Some points, each followed by its number:
[ 20 -12 -22  20 -36   0  29 -39 -26  -1 -13 -19 -44 -32  -9  34  -4 -31
   4 -14   5  -1 -31  34  -1  -6 -33  10   2 -14 -28 -36] 0
[-31 -14   9  12   6 -24 -57  87  -2  -1  34  52  76 -40   2  26  23  34
 -28  14  12 -16  -1 -41  22 -26 -16   7  29 -51 -18 -11] 1
[-33  41  42  37  12  38 -46   8 -35  34   4  16  20 -49  28  95 -53 -13
 -37  60 -24   0  36 -71  23  21  15  15 -23 -17 -17 -31] 2
[ 46  19 -46  20  28  10 -47   1   6   9 -27 -18  -8 -36 -39  19  -2 -23
 -39   7  11  42 -41 -43 -31 -44  -8  -2   2  -3 -17  44] 3
[-48  -5 -20 -16  -9  -6 -31 -13  51  29  -8 -10  83 -28  13   5 -11  18
  57 -28 -47  -8 -45  31   0  -4  52 -26 -14  37 -20  31] 4
[-26  13  -2  -1   8 -45  44 -39   8   5 -36 -11  56   1  19 -21  20  13
  15 -35  -1  13  11  42   8 -27  19 -13  27   5  -1  17] 5
[ -2 -36  -3 -59 -39 -15 -27  20 -52 -24  27  14   3 -27  31  27  35  49
 -39  -5  24 -19  29 -20   8  -1 -37 -39  46 -13 -31 -13] 6
[-50   5 -11   3  49  20   1 -19  -2 -21  25  31  18   3   1 -33   0 -24
 -14 -22  24  12  43   1 -22 -43   6 -25   1 -17   1  29] 7
[-28 -19   9 -48 -42 -11  32 -12  18  28  -3 -10  19  -9  59  84 -10 -17
  22 -15  -4 -39  -3 -12  62  -6   6  23   8  14 -24  -5] 8
[-71  39 -40  14  59  67  27 -56  13   4  30  52 -57 -47 -46  47  21 -78
 -44  -9  57  15   2 -20 -20 -15  -6 -20 -19 -88 -21  25] 9
[ 57   1 -44  34   7 -10  27  25   5  45 -81   0  45 104  16 -94   5 -10
  -1 -61  22 -21  47  69 -23  37  -2  38  29   4 -18  21] 10
[ 33 -11 -15  20 -27  35 -74  33 -21 -23  -5  24 -13 -31  16  47 -13   1
 -21 -26  30  -3 -18 -69  32   4 -14  10  42 -56 -60  24] 11
[ 93 -47   7 -43 -59 -22  10 -13 -52 -84  17 -26 -83  -9  16  27  58  76
   6 -31  25 -42 -57  -6 -34  43   1 -55  28  23 -33   7] 12
[-55  27  37   2  27  37  13 -32 -48  16 -24  14  18  -6  12  12 -11 -45
 -38  19  22  50  78 -33   9 -22  53 -16   6 -29  17  15] 13
[ 69 -40  30 -54 -55 -12 -33  36 -28 -23 -12 -38 -40  46  24   4  -2  18
   5  19  18  20 -13 -36  -4  16  12 -12  24  47   0  23] 14
[-51 -13  17 -54 -21 -12  35 -90  15 -45  30 -11   0 -44  17  11   0  42
  44 -48 -16 -25 -19  37  35   6   6 -47  21  23   7  -8] 15
[-69  43 -39  17  54  77  30 -64  -2  16   9  49 -42 -56 -22  46  31 -99
 -40   4  54  20  16 -13 -30 -16  27 -20  -7 -70 -16  25] 16
[ 11 -13  42  43 -13 -31  24  23 -71 -45  12 -17 -64  -4  43  61 -23  31
 -11  41  12 -24  21 -35   5  -8 -19  16   9  26 -12 -44] 17
[-24  37   0  24  25  11  32 -60 -34  -3 -37  20  11  19  -6 -24   2  16
  -6   3  15  39   2  32  -8  21  61 -41   3  -7  17  45] 18
[-11 -25  24 -15 -73 -41  25 -15  -5 -50  -6   0   3  -6  14  24  -1  77
  55 -15 -17 -25 -50  21  54  65  28 -24  26  -5   1 -11] 19
[-51   2  12 -41   0  47 -45  26  10 -11  26  34 -13 -35 -29  10  31  12
  -8  19  27  21 -18 -54  50  31  38 -18  18 -31  20  46] 20
[-52  10  43  11  18  26  65   6 -64 -32 -53   3 -25  61   4 -36 -66 -41
 -24  24  23 -14  55 -14  -3  31  52   7   5  12  11  16] 21
[ -8  38 -34 -28  30  -6 -15  -1  89  13  43  26   2 -53 -43  43  45  39
 -41  38   0 -10 -39 -53  43 -30 -58  -7 -13  20  18  23] 22
[109 -20 -28 -11 -25 -20 -41 -22  16 -34  -6 -37 -72  15 -17 -12  -4  66
  27 -27 -11  44 -77 -10  23  -6 -23  -1  25  51  15  66] 23
[  0 -10  -8  12 -27   4  26 -50 -18  -8 -22  -8 -42 -35 -11  23 -12 -38
   4 -25   2  13 -21  29  -2  -6 -24  -3  17 -25 -19 -17] 24
[-33  58 -77  94 120  50  25 -45   4   6   8  31 -24 -13 -54 -45   8 -51
 -27 -10  12  13  22  42 -84 -22  -6 -11 -36 -15   2  17] 25
[  1 -12  35   1   0 -51  56   1 -29 -46   6 -28   8   6  49   8 -13  44
  29 -13 -17 -49   5  16  -7 -12  -1   5   5  37  -1 -40] 26
[ -5   5  -2  23  48 -27  45  -4 -30 -19  11 -18   6  -3  36  29   7  23
  -1   6   5 -34  55  -2 -44 -44  -3  16 -13  26  -6 -31] 27
[-59  23  55 -31  80  17  48 -63 -26 -19  40 -35 -44 -56  18  45 -41 -32
 -19  49  -8  -2  53 -54  -1 -62   7  11 -44  52  22 -18] 28
[ -28   48  -24   44   59   53   32  -39   38   64   13   31  -24  -10
  -35  -10   25 -113  -25   -1   44   50   46   11   -9  -60  -12   32
  -32  -53   31   14] 29
[-19 -33  15  -5 -13  14 -32 -33 -24  33 -35 -37  15 -27  -3  -6 -68 -46
  35 -36 -53  18 -36  28   5 -18  31  25   2   7 -29  10] 30
[ -5 -27  12 -61 -22  24 -28 -19 -13  19  18  12   1 -22  27  19   5   6
 -15 -19  -6  -7  21 -22  38   3 -10  -4  35  -9 -16  -2] 31
[ 28 -13  10  40  12 -18   0  41 -34 -23  10 -13 -29  22  33  26 -30  -1
 -23  35  13  -2  44 -34 -10 -28 -29  21 -13  19 -12 -16] 32
[ 28 -29 -17  52 -27 -33 -37  27 -96 -39 -31   1  24 -29  39  37  36  49
 -12  -4  23 -27  19   0 -78  30  29 -42  28 -31 -67 -52] 33
[-48 -18  17 -25 -17  33  37 -36 -81 -11 -31   0 -25 -49   2  50 -36 -40
 -29 -16  -3 -53  -4 -22  -9  31  36 -10  29 -20 -55 -20] 34
[-45  65 -24  27  40  32  50 -63  21  31   1  50   2 -30  -9  39  57 -54
 -34  -7  55  32  43   1   8 -18  11 -13  -2 -65   5  17] 35
[-51  39  17  -3  48  34  -2 -30 -12  10  -2  17  25  -2   3  13 -17 -40
 -26  15  15  62  41 -25  16 -16  49 -21  -3 -27  20  44] 36
[-52 -41  29 -21 -54   5   5 -52 -49  16  -2  15  14 -66 -13  46  35 -39
   7 -21  13  13  -5  37  -9  -3  32 -24  31 -47 -19 -30] 37
[ 67 -27 -48 -21 -63  43 -74  66  26  59  -3 -31 -16  38 -31 -34 -54  -4
  16  39 -58  10 -10   4   7  45 -38  44 -26  36   3 -23] 38
[-10  -3  31 -36 -11 -13  41  10  51   7  12   4   4  76  11 -52   5  -5
  19  -5  11   0  25  16  40   7  12  17 -10  19  53  20] 39
[  7 -11  -2 -49 -23 -13 -23   6 -45 -11  11  14  11 -27  17  37  22  33
 -42   5   8 -10  18 -32 -18  -6 -25 -38  31  -2 -39  -6] 40
[ 27   1  -9  -9   0  25 -77  15  28   7  13   3  -2 -11 -21  -9  -9   0
   8  -4 -10  17 -35 -21   4   7   0  -7  -5  -5  10  20] 41
[ -8  -1 -49  22  43  46 -15  22  13  18 -23  -5  -9  39 -26 -34 -40 -71
   0  -2   6  14  13   8 -50 -21  12  10 -30  13  -7  45] 42
[-40  -8 -12  -4  22   4 -37  -4   6  30 -24 -19  85  -3  -6 -46  -8  -7
   0 -37 -16  32   5  29  -3 -42  21  -5  25  -5  13  29] 43
[ 13  22  29 -28  26  26 -14  43  23  65   7 -14   2  21   1   8 -26 -56
 -34  55 -16   4  25 -56  10 -33 -12  54 -41  37  18  18] 44
[-25 -26  -1 -41 -11 -14  20  47   3 -10  14  28  20  15  18  24   9   6
 -31   1  33 -52  27 -36  28 -15 -44  21  34   3 -28  -5] 45
[ 22  31 -39 -20  43 -19   8  -5  48   6   0 -13  -2 -18 -55 -14  15  28
 -29  16 -23 -35 -54  -8 -35 -23 -37   0  -6  57   5  31] 46
[ 25   4   8  24 -20   0  26  29  31 -25   8 -27 -60  63  -3 -70 -20  34
  62  23 -31   6  -2  24  29  51  14  29 -30  40  64 -11] 47
Which point above is nearest to each new point? Its number follows each.
[-37  27  19  12  34  15 -11 -16  -9   3 -12  30  32  17   5  -4 -19 -28
 -10  -5  18  34  23 -16   5  -3  45 -12   1 -40   9  22] : 36
[-46 -28  10 -17 -54  13  14 -55 -31   9   4  22   1 -57   5  36  50 -46
   6 -26  28  12  -4  41  -9  -3  19 -27  18 -63 -27 -39] : 37
[ 81 -32   6 -50 -49 -40 -20  14  11  -4   9 -24  -7  43  31  16  16  17
  -4   0  -4   6 -28 -23 -11   4  -7 -11  -5  36  -8   7] : 14
[ -8  18   7  36  21 -21  46 -27 -54 -32  -2 -12   7 -15  44  15  13  33
 -11   5  19   2  72  -1  -8 -32   6  -8  18   6   6 -31] : 27
[-23   8  32 -22  26 -62  47 -47  -3 -12 -25 -22  73   7  22 -31   4  38
  25 -37 -20 -12  -1  36  -9  -2  30 -32  17  25  13  10] : 5
[-36  -9   5 -32 -13 -31  57 -99  23 -41  31  -1 -14 -26  20  16  19  35
  49 -63  -6 -16 -30  60  27   9  13 -46  14   7   1   8] : 15
[-54   9 -11  19  84  43  12  22  -8   1  16  36  12  -5 -15 -20 -22 -27
 -35   8   8 -25  57 -12 -18   6  -5  11 -23 -34 -15 -15] : 7
[ 24  -6  24   3  65   4 -17  80   0  27  13 -16   0  43  -5 -13 -52 -46
 -50  80 -14 -17  56 -70 -23 -63 -42  61 -51  60  13  -2] : 44
[-20  12  11  32 -12  29  -5  13 -67 -22 -17  47   9 -19   8  19   9 -24
 -41  -9  52  40  38 -17   5  11  12 -26  45 -90 -15  -9] : 13
[ 17  59  17 -59 -14  -3  27 -58  39   7  16  -4 -28 -62 -53  37  75   7
 -46  35  13  18 -49 -20  24  19  -3 -29   6 -28  49   1] : 22
[ 36   5  27   4  13  16 -30  23  19  29 -17 -46 -25  11 -25  -1 -63 -68
  -6  38 -32  21 -31 -33 -12 -20 -15  57 -44  13  18   2] : 44
[-113    5  -31   -6   66   25   39   -1   10   22   23   18   16    5
   -1   -1  -32  -50   -9   37   11    8   75   -7   -7  -70  -12    3
  -29   54   -4   27] : 7
[  4 -34  42  15  -1 -60  29  18  19  -4  12 -11  63  58  51 -52  -5  37
  65 -44 -42 -53   8  65 -17  19   6  22 -26  26   6 -57] : 26
[-16  60 -50 -22  32   6 -22  14 116  26  44  27  20 -61 -36  57  51  35
 -31  37  10 -15 -41 -49  44 -23 -56  -1 -17   5  12  21] : 22
[-17  12   6  25  70 -48  46  31 -21 -26  45  21  19   4   7  -8  35  36
 -60  33  17 -63  62  -2 -45 -31 -56  -9 -14  19   0 -64] : 27
[-31  36 -80  67  97  57  30 -31  -5   6   9  23 -34 -23 -58 -29  10 -49
 -32  -9  14  -5  22  32 -67 -15 -15   1 -32 -28  -8   3] : 25
[-25  31 -27  23  50  75  24 -22  12  63 -26  21 -14  34  -6   8 -36 -88
 -18  -4  -5  -9  22 -11  -9  -1  27  47 -42  19 -12  41] : 42
[109 -22 -18 -13 -39 -23 -31 -20  18 -27 -15 -42 -59  34   3  -2   8  60
  28 -28 -15  36 -70   1  30   5 -17  -9  19  51   4  51] : 23
[ 80  10   7  49  18  10  10  -1   8  17 -33 -27 -29  70 -25 -76 -18 -48
   6 -19  -3  24 -13  30 -39   4  -5  46 -32  -2  27   5] : 42
[-18  17 -46  15 -37 -12   3 -25  49   2   3  44  34 -25 -26  -1  91  70
  39 -29   5 -17 -66  46  19  71  45 -45  21 -55   1  -5] : 19
[ 64   6 -39 -29 -14  42 -35  -4  58  37  17   3 -21 -15 -18   0  34   7
 -15 -25 -12 -11 -33 -11   6  24 -41  10  -3   2 -12   2] : 41
[ 61 -43 -38  -9 -61   8 -70  84  19  64 -18 -31  -7  54 -23 -50 -34  -8
  12  25 -56   4   4  27 -10  28 -47  49 -12  52  -5 -36] : 38
[-40  -5   3  13   4 -37 -67 107  25  -3  18  55  85 -25 -19  18  14  49
 -17  30  15 -22 -15 -46  38 -14 -21   7  14 -35 -14  -9] : 1
[ 21 -19 -42   1 -80   2 -31  14  27  24 -20  23   7   5   1   1  53  56
  47 -38   0 -22 -50  32  53  90  24  -6  36 -30 -20   0] : 19
[-15 -17  22   4   2 -41  37 -18  -1 -27  17 -15  24   2  44  -5  -1  30
  48 -34 -24 -52  -6  34   3  -4  -3   7   0  25  -2 -36] : 26
[-49 -17 -31 -10  11 -20 -20 -19  48  22  -2  -6  92  -5   8 -21 -11   6
  59 -40 -43  -2 -34  55 -18 -13  41 -15 -19  26 -24  24] : 4
[-53  -4  46 -55   7  43 -45  18  15 -14  45  30  -7 -38 -32  14  29  -2
 -20  25  26  30 -16 -73  51  18  38 -20  -4 -30  27  30] : 20
[-15  15  17  53   6  33 -43  -8 -81   3  -2   2 -18 -68  31  83 -27   8
 -10  36 -13  22  35 -37  -5 -12  33   1  -2  -9 -22 -32] : 2
[-17   7  32 -12  -1   6  23  -7  12 -17   6  17  -4  13 -12 -41  25  13
   9 -14  14  11   8  14  25  23  14  -7   9 -23  33   2] : 39
[   8  -27  -15   27   34  -11  -37   51    6   42  -24  -31   38   65
  -35 -111  -61  -63    6    2  -44   22   35   54  -70  -23  -20   36
  -36   11   10  -23] : 42
